In the rows, zero is written as 128.
Each path is a new rotation, seen through one point. The rows after it are directions, each followed by how far the rotation turns it, in degrees per step (0 if it stays put).
Each turn is a multiple of 5 degrees from 10 to 175, or 0.

[134 120 129 142 123 125 120 122 126 125 128 130 118 127 118 134 127 115
 116 116 141 113 117 135 129 140 122 137 118 130 124 119 136 132 133 119
 124 129 128 136 126 125 126 123]
[132 121 132 138 126 123 124 124 127 126 131 132 118 126 125 135 124 114
 124 111 146 116 111 134 124 139 120 133 126 134 133 120 138 130 130 120
 127 134 128 139 128 127 129 126]
[133 121 136 139 123 128 126 124 126 125 126 134 116 131 124 135 125 118
 119 115 141 114 116 137 122 137 122 135 120 125 131 120 135 136 132 118
 123 127 125 144 123 122 126 125]
[127 122 135 138 126 121 126 122 128 127 134 136 116 130 126 137 119 115
 122 111 137 115 113 138 129 136 119 132 123 130 135 126 138 137 131 123
 126 129 125 141 131 129 129 122]
[132 121 134 143 123 124 125 122 126 125 128 132 117 129 119 136 121 115
 115 115 137 113 116 133 132 137 122 135 116 125 124 124 132 137 135 122
 123 129 125 137 127 125 129 122]
[131 121 128 140 125 121 121 122 127 127 133 130 119 125 121 135 124 113
 121 113 141 114 113 135 131 140 119 135 123 135 130 122 139 130 131 123
 127 132 129 135 131 129 127 122]
[135 119 134 141 125 126 125 125 125 124 125 131 118 127 121 134 127 116
 120 114 146 115 114 132 123 138 122 135 121 128 126 119 134 132 133 118
 124 132 128 139 123 123 128 127]
[130 123 133 136 125 125 124 123 127 126 131 135 116 130 127 135 124 116
 123 113 141 115 114 140 123 139 119 134 125 131 137 120 140 134 129 121
 127 128 127 143 127 126 126 123]
[131 120 140 141 125 124 129 124 126 125 128 135 116 130 124 137 120 116
 119 113 139 115 114 133 127 135 122 132 119 123 129 126 132 138 134 121
 123 130 124 142 126 125 130 124]
[128 122 130 140 123 122 122 120 128 127 133 133 116 129 122 136 121 114
 118 114 134 112 115 139 133 139 120 134 119 130 131 124 139 136 132 124
 126 127 126 138 131 129 127 120]
[133 119 134 143 126 121 125 124 126 125 129 130 118 125 119 135 123 113
 118 113 143 114 113 130 131 138 121 134 120 130 123 123 132 132 135 121
 125 134 127 135 128 126 131 125]
[133 122 128 138 123 126 120 122 127 125 130 131 117 128 123 134 128 115
 121 115 143 113 115 138 125 141 120 137 122 133 131 117 140 130 130 119
 126 129 129 138 127 126 125 123]
[133 120 139 139 127 124 128 125 126 125 128 134 117 128 126 136 123 115
 123 112 146 116 112 133 122 136 120 132 124 128 132 122 134 134 132 119
 125 133 126 142 126 124 130 127]
[129 123 134 138 123 126 125 122 127 126 130 135 115 132 125 136 122 117
 119 115 135 113 117 141 127 138 121 135 119 127 134 122 138 137 131 121
 124 124 125 143 126 125 125 120]
[129 120 137 142 126 119 127 123 127 127 131 134 117 127 123 137 118 113
 119 111 138 115 112 132 132 136 120 131 121 128 128 128 133 136 134 124
 126 133 125 138 130 128 132 123]
[132 121 128 141 122 124 120 121 126 125 130 130 117 128 118 134 125 114
 116 116 138 112 117 136 132 141 121 137 118 130 125 120 137 132 133 121
 125 128 128 136 127 126 126 121]
[133 119 133 140 127 122 125 124 127 126 130 131 119 125 123 135 124 113
 123 112 147 116 111 131 126 138 119 133 125 134 129 121 136 129 131 121
 127 136 128 137 129 127 130 127]
[133 122 133 138 123 129 124 123 126 125 127 133 117 130 124 134 127 118
 119 115 142 114 116 138 121 139 121 137 121 128 131 118 137 134 131 118
 123 127 127 143 123 123 125 124]
[129 122 138 138 127 122 128 123 128 127 132 136 116 129 127 137 120 115
 123 111 140 116 112 136 127 136 119 131 124 128 136 125 136 137 131 122
 126 131 125 143 130 127 130 124]
[131 121 134 141 122 125 125 122 126 125 129 133 115 130 120 135 122 116
 116 116 134 113 117 136 131 138 122 135 116 125 126 124 134 138 134 122
 123 126 125 139 127 125 127 121]
[130 120 130 140 125 119 123 122 128 127 134 132 118 125 121 136 121 112
 121 112 140 114 112 134 133 139 120 133 123 134 129 124 137 132 132 123
 127 133 128 135 132 130 130 123]
[135 120 131 142 124 126 123 124 125 124 126 130 118 127 119 134 127 115
 118 116 144 114 115 132 126 139 122 137 119 129 125 118 134 131 133 118
 124 131 128 137 124 123 127 125]
[131 122 132 137 126 124 124 123 127 126 132 133 117 128 127 135 124 115
 125 111 144 115 112 138 123 139 119 134 126 134 136 120 140 132 129 121
 127 131 127 141 128 127 127 124]
[132 121 138 140 124 127 128 124 126 125 126 135 116 130 124 136 122 117
 119 114 140 115 115 135 124 136 122 134 119 123 130 123 133 138 133 119
 123 128 124 144 123 123 128 124]
[127 122 133 139 125 121 124 121 129 128 134 135 116 130 124 137 119 114
 120 113 134 114 114 139 132 138 120 133 121 129 134 125 139 137 131 124
 127 128 125 140 131 130 128 120]
[133 119 134 144 124 122 125 123 126 125 128 131 117 127 118 135 122 113
 116 114 140 113 115 131 132 138 122 134 118 127 123 124 131 134 135 121
 124 132 127 136 128 126 130 124]
[131 122 127 139 125 123 120 121 127 126 132 130 118 126 122 134 126 114
 121 114 142 113 114 137 128 141 120 136 123 135 130 119 140 129 130 121
 127 130 129 137 129 128 127 123]
[130 129 131 131 127 128 125 127 128 124 128 127 127 128 129 126 128 130
 128 129 131 128 131 127 129 130 124 127 129 127 132 129 125 130 129 129
 129 131 127 126 127 130 125 123]  0
[130 128 127 127 129 130 127 129 127 127 126 127 129 127 129 127 132 129
 130 128 134 129 127 128 123 129 128 129 131 131 129 124 129 124 127 126
 128 130 130 129 126 127 127 131]  70

[120 119 126 131 131 122 133 133 117 128 133 135 115 121 142 121 131 138
 119 121 129 130 135 136 131 125 123 115 123 136 143 135 125 126 125 126
 127 124 117 126 148 143 135 129]
[115 121 129 126 135 133 138 131 130 130 134 132 121 120 144 117 128 141
 119 124 137 127 134 131 132 126 122 119 131 134 144 133 125 134 120 120
 120 120 120 120 134 143 138 134]
[114 125 131 127 128 129 133 128 126 132 135 132 128 128 143 116 133 137
 123 123 134 122 145 131 135 123 120 112 126 139 125 132 123 129 120 127
 126 128 122 117 138 144 140 138]
[110 115 135 127 121 133 131 140 123 132 129 129 125 116 141 118 129 131
 121 127 130 119 138 139 132 121 126 122 129 133 131 131 124 124 127 122
 124 132 122 122 136 148 133 140]
[109 119 132 129 128 126 137 130 117 135 136 128 124 116 143 119 130 142
 116 126 137 125 137 131 120 124 126 121 126 130 133 132 122 121 131 130
 124 134 117 127 137 135 134 144]
[111 120 131 131 129 120 133 128 120 139 136 131 118 122 132 113 124 132
 121 127 133 124 133 129 133 124 126 114 130 134 140 136 125 121 131 128
 116 127 113 119 133 138 129 142]
[118 118 126 123 130 123 132 131 117 138 134 131 122 114 139 119 124 132
 116 117 128 125 136 129 130 121 126 105 131 135 132 140 126 126 121 120
 126 121 117 129 136 136 133 136]
[116 122 129 125 130 123 135 134 124 134 138 129 126 113 139 115 131 133
 110 122 131 138 129 133 136 123 124 115 129 136 139 129 123 125 123 122
 126 126 124 119 144 141 134 131]
[116 125 135 125 128 131 128 134 127 138 138 134 124 120 147 113 126 138
 119 130 135 135 136 130 129 122 127 115 128 138 138 133 120 131 124 119
 128 125 127 117 129 136 141 141]
[118 121 134 131 123 125 125 134 119 132 133 138 119 127 145 116 131 133
 124 129 128 130 143 137 131 122 125 116 121 139 133 136 122 124 129 127
 130 130 120 119 141 143 139 136]
[114 113 131 129 128 132 133 136 121 129 129 134 116 117 147 121 128 139
 121 128 131 125 138 136 127 125 127 125 128 130 143 137 126 129 131 121
 124 125 114 127 136 144 135 134]
[113 120 124 132 134 126 139 122 124 132 137 130 120 126 141 119 133 146
 121 123 137 124 140 127 131 126 121 118 127 133 136 133 124 129 127 129
 123 126 112 121 140 139 134 136]
[112 118 126 128 126 130 134 132 127 137 132 128 123 121 133 115 125 135
 124 122 132 115 137 132 139 123 123 111 132 137 134 133 126 129 121 120
 120 124 121 118 134 146 131 140]
[113 121 129 124 125 128 136 136 119 133 134 127 129 113 140 120 130 137
 116 118 134 121 136 136 126 122 124 111 126 135 127 131 123 123 119 125
 128 131 127 128 141 140 135 141]
[109 124 137 127 127 124 135 137 122 135 136 130 125 117 138 113 129 132
 115 128 138 131 128 134 128 122 125 120 128 133 140 128 123 118 127 128
 118 134 123 118 135 141 134 143]
[114 123 137 125 130 123 129 130 118 139 136 136 121 122 144 115 125 131
 120 127 132 129 139 127 125 121 127 111 128 134 132 141 124 123 128 126
 122 127 114 124 128 133 139 143]
[117 115 131 127 128 120 130 131 117 134 133 133 120 118 140 116 128 126
 117 124 124 134 137 133 137 122 127 116 128 133 135 138 126 124 131 124
 124 124 111 123 142 142 132 130]
[116 116 125 126 131 129 135 130 125 137 138 129 122 112 145 118 127 142
 114 126 131 134 135 129 132 124 128 118 131 132 141 135 122 134 127 116
 129 121 119 124 135 136 133 133]
[117 124 125 133 127 125 130 128 126 136 140 132 121 126 139 114 131 143
 121 127 133 130 138 131 136 124 123 112 124 142 137 130 121 130 124 124
 130 125 125 113 141 140 135 137]
[117 120 131 128 123 133 127 141 123 132 130 136 118 120 143 118 125 136
 126 126 131 119 137 139 129 123 126 115 125 139 140 135 124 129 120 120
 127 126 127 122 135 145 138 139]
[114 122 133 128 131 127 137 134 119 125 132 133 121 122 146 122 134 140
 118 122 137 125 137 136 123 125 121 121 123 133 136 132 125 123 124 131
 123 131 119 127 143 143 140 135]
[108 120 135 127 132 130 137 129 127 132 132 132 122 124 140 115 128 134
 122 128 138 123 137 130 133 124 123 122 132 130 137 134 127 127 128 126
 113 127 112 118 130 144 136 140]
[112 117 129 126 127 126 134 125 120 137 134 128 127 121 140 118 128 134
 120 121 129 119 145 129 133 121 125 110 130 133 121 137 125 126 127 126
 125 128 113 124 135 139 134 140]
[111 114 128 128 122 125 135 135 121 137 134 124 126 110 134 116 127 133
 114 124 129 126 132 135 136 121 127 118 131 132 135 130 123 122 129 122
 125 130 120 121 142 142 126 138]
[114 124 129 127 128 125 133 132 120 141 141 129 123 114 140 116 125 142
 115 126 137 130 131 128 123 123 128 112 127 135 139 132 120 124 125 123
 127 128 125 124 133 130 134 145]
[118 126 133 129 128 118 127 134 118 136 136 138 117 124 137 112 126 128
 121 125 131 131 132 133 132 122 125 109 125 141 141 136 124 121 124 127
 122 126 121 118 138 140 136 138]
[119 119 134 121 132 128 131 137 120 131 131 136 120 116 149 119 126 130
 117 123 129 132 136 134 128 122 127 115 128 134 139 141 127 129 123 119
 125 121 118 129 135 140 140 131]
[128 127 126 126 131 128 131 124 131 128 128 127 130 128 128 128 129 127
 127 125 127 129 129 126 133 128 127 127 131 127 126 129 130 131 126 126
 127 124 124 128 128 129 128 124]  70
[127 131 129 129 130 128 129 124 131 130 131 128 128 132 127 125 128 131
 129 131 132 129 128 124 128 129 127 128 129 129 129 127 127 129 129 129
 126 128 128 124 124 126 129 131]  110
[130 132 126 127 130 127 129 130 129 127 128 129 128 128 126 128 127 128
 128 124 130 127 124 129 127 128 126 124 128 131 131 127 129 128 122 128
 127 126 133 128 129 129 129 128]  60
[129 130 127 129 128 124 129 125 125 127 130 128 129 131 128 129 132 129
 127 126 128 130 130 127 128 128 126 126 125 129 124 127 127 126 128 133
 130 130 127 128 134 127 129 127]  160

[127 116 129 139 119 127 127 136 125 146 122 127 145 129 137 120 133 121
 121 133 113 127 138 126 122 135 127 124 132 138 131 121 126 131 121 135
 126 122 139 128 106 118 119 126]
[122 123 127 138 126 141 137 137 120 140 122 134 141 132 133 116 134 125
 126 130 114 135 131 125 128 126 135 131 129 139 131 121 122 126 139 137
 125 130 127 115 107 113 120 123]
[125 120 133 138 121 133 130 140 120 146 123 131 141 116 130 130 139 124
 128 133 107 125 137 118 131 124 125 124 131 129 130 123 126 133 121 136
 123 131 134 122 106 120 122 122]
[129 119 131 132 120 132 132 138 119 138 130 134 145 131 129 123 137 115
 128 135 109 129 134 123 120 132 136 128 134 135 124 119 116 126 140 134
 122 130 122 117 109 124 123 129]
[122 126 133 133 122 139 136 139 117 147 131 131 146 122 130 128 143 122
 129 124 109 117 134 120 128 122 131 134 131 137 131 127 125 135 128 129
 120 123 129 124 118 118 114 129]
[132 123 125 128 117 133 124 145 125 142 130 125 146 132 127 121 137 114
 122 135 111 121 140 131 123 132 133 130 124 136 121 126 121 125 130 133
 118 129 134 120 109 125 116 126]
[119 127 126 134 122 135 133 132 122 142 125 128 146 128 131 118 137 122
 126 117 107 131 136 126 123 134 130 134 132 146 136 127 121 132 131 128
 120 119 131 125 113 117 116 125]
[130 128 128 129 124 140 128 143 129 147 123 129 144 129 125 117 134 120
 121 135 109 126 136 127 123 122 130 128 125 135 135 126 127 125 124 138
 125 134 137 128 108 115 120 119]
[122 122 136 134 116 132 134 140 122 135 120 128 137 125 132 121 130 121
 120 127 106 135 135 126 125 133 134 124 136 138 134 119 121 131 132 130
 125 121 133 125 102 121 119 127]
[127 117 132 137 127 135 134 136 123 150 124 136 147 131 137 117 136 123
 125 137 114 124 131 120 121 121 131 127 132 136 132 121 124 131 129 139
 129 129 130 127 114 112 120 128]
[124 122 131 138 117 138 135 146 116 138 125 129 137 125 133 128 135 122
 124 132 115 126 136 127 135 127 136 128 128 132 124 120 126 129 132 133
 121 127 133 113 103 120 116 127]
[126 114 127 138 124 127 127 131 121 146 127 133 150 125 135 122 142 123
 131 131 108 125 137 119 123 134 123 130 131 138 123 125 119 132 130 135
 122 127 127 120 113 121 121 126]
[127 132 123 131 121 145 136 141 117 143 131 132 145 127 123 126 140 116
 130 127 111 128 134 124 126 125 137 135 128 134 131 124 123 124 133 133
 119 132 127 114 111 120 120 124]
[125 123 137 128 119 128 126 140 125 142 126 127 144 119 126 124 140 119
 124 129  99 121 140 124 126 130 126 128 131 137 127 130 120 133 128 128
 120 127 131 130 112 124 117 124]
[131 127 126 128 119 139 133 139 124 142 130 130 149 137 129 117 133 114
 123 129 112 127 133 127 114 130 138 130 133 140 136 120 120 126 132 132
 124 122 130 124 114 120 119 131]
[119 126 135 132 123 135 133 142 123 144 121 128 139 126 131 118 136 125
 119 127 109 122 135 130 132 123 131 131 126 141 132 129 128 133 128 130
 122 125 137 130 111 113 110 122]
[131 118 124 138 118 135 126 139 129 142 122 126 145 132 136 118 130 121
 122 135 113 132 138 125 121 133 130 123 129 136 130 119 123 126 125 137
 126 124 137 120 104 121 122 127]
[117 123 131 139 126 135 139 134 116 143 120 137 139 126 131 120 137 125
 127 126 112 134 131 125 128 128 133 132 134 139 133 122 125 131 135 136
 125 130 127 122 107 110 120 120]
[132 120 133 136 121 139 129 144 125 144 125 129 143 121 131 125 137 122
 127 139 108 125 137 117 128 120 128 123 129 127 128 121 123 128 126 138
 125 131 133 119 107 123 124 126]
[123 119 133 135 118 127 136 137 112 139 128 135 143 128 130 128 139 115
 127 130 111 127 133 126 123 136 137 130 137 137 125 119 119 131 137 131
 120 126 124 121 108 122 119 129]
[128 123 129 132 125 142 132 141 123 148 131 130 150 126 132 122 142 123
 129 130 109 117 135 119 127 118 128 133 125 137 127 128 122 131 131 133
 121 126 129 121 120 119 115 130]
[126 127 125 130 114 132 128 143 119 140 128 126 143 128 125 127 137 114
 123 128 111 124 140 132 125 138 134 132 128 136 125 126 124 127 127 129
 116 126 135 119 106 124 116 123]
[124 124 128 131 126 136 129 132 129 143 125 128 149 128 130 113 137 124
 126 123 103 131 136 122 120 129 126 132 129 145 134 129 118 130 133 131
 123 123 128 126 115 119 119 125]
[127 132 129 129 119 140 133 144 123 145 124 130 141 128 123 123 133 117
 120 131 112 128 135 129 123 125 136 128 131 133 139 122 129 126 122 135
 124 131 138 127 106 116 120 121]
[123 116 139 134 120 129 130 139 127 136 119 128 139 126 135 115 132 124
 119 133 104 130 136 125 126 129 130 124 132 140 129 122 118 133 135 132
 126 123 131 128 106 120 117 127]
[127 121 127 139 122 140 137 137 118 148 126 135 146 132 136 122 134 121
 126 133 120 126 131 122 121 124 135 128 133 134 135 116 128 130 126 139
 127 125 133 122 111 113 121 130]
[121 119 133 137 122 133 131 144 119 139 122 130 137 124 133 123 138 126
 124 134 111 126 137 127 137 126 131 129 125 135 119 126 124 131 135 134
 121 132 131 116 105 118 115 122]
[130 126 125 125 128 129 128 129 125 130 125 128 124 129 128 126 126 127
 133 129 129 128 127 128 130 129 128 128 126 129 130 127 126 132 130 129
 123 127 130 132 129 130 130 129]  0
[129 127 130 127 125 126 125 132 129 126 127 125 125 125 127 130 127 128
 126 130 126 127 131 129 131 129 127 125 126 125 125 129 129 128 126 127
 127 129 131 128 125 131 127 127]  135
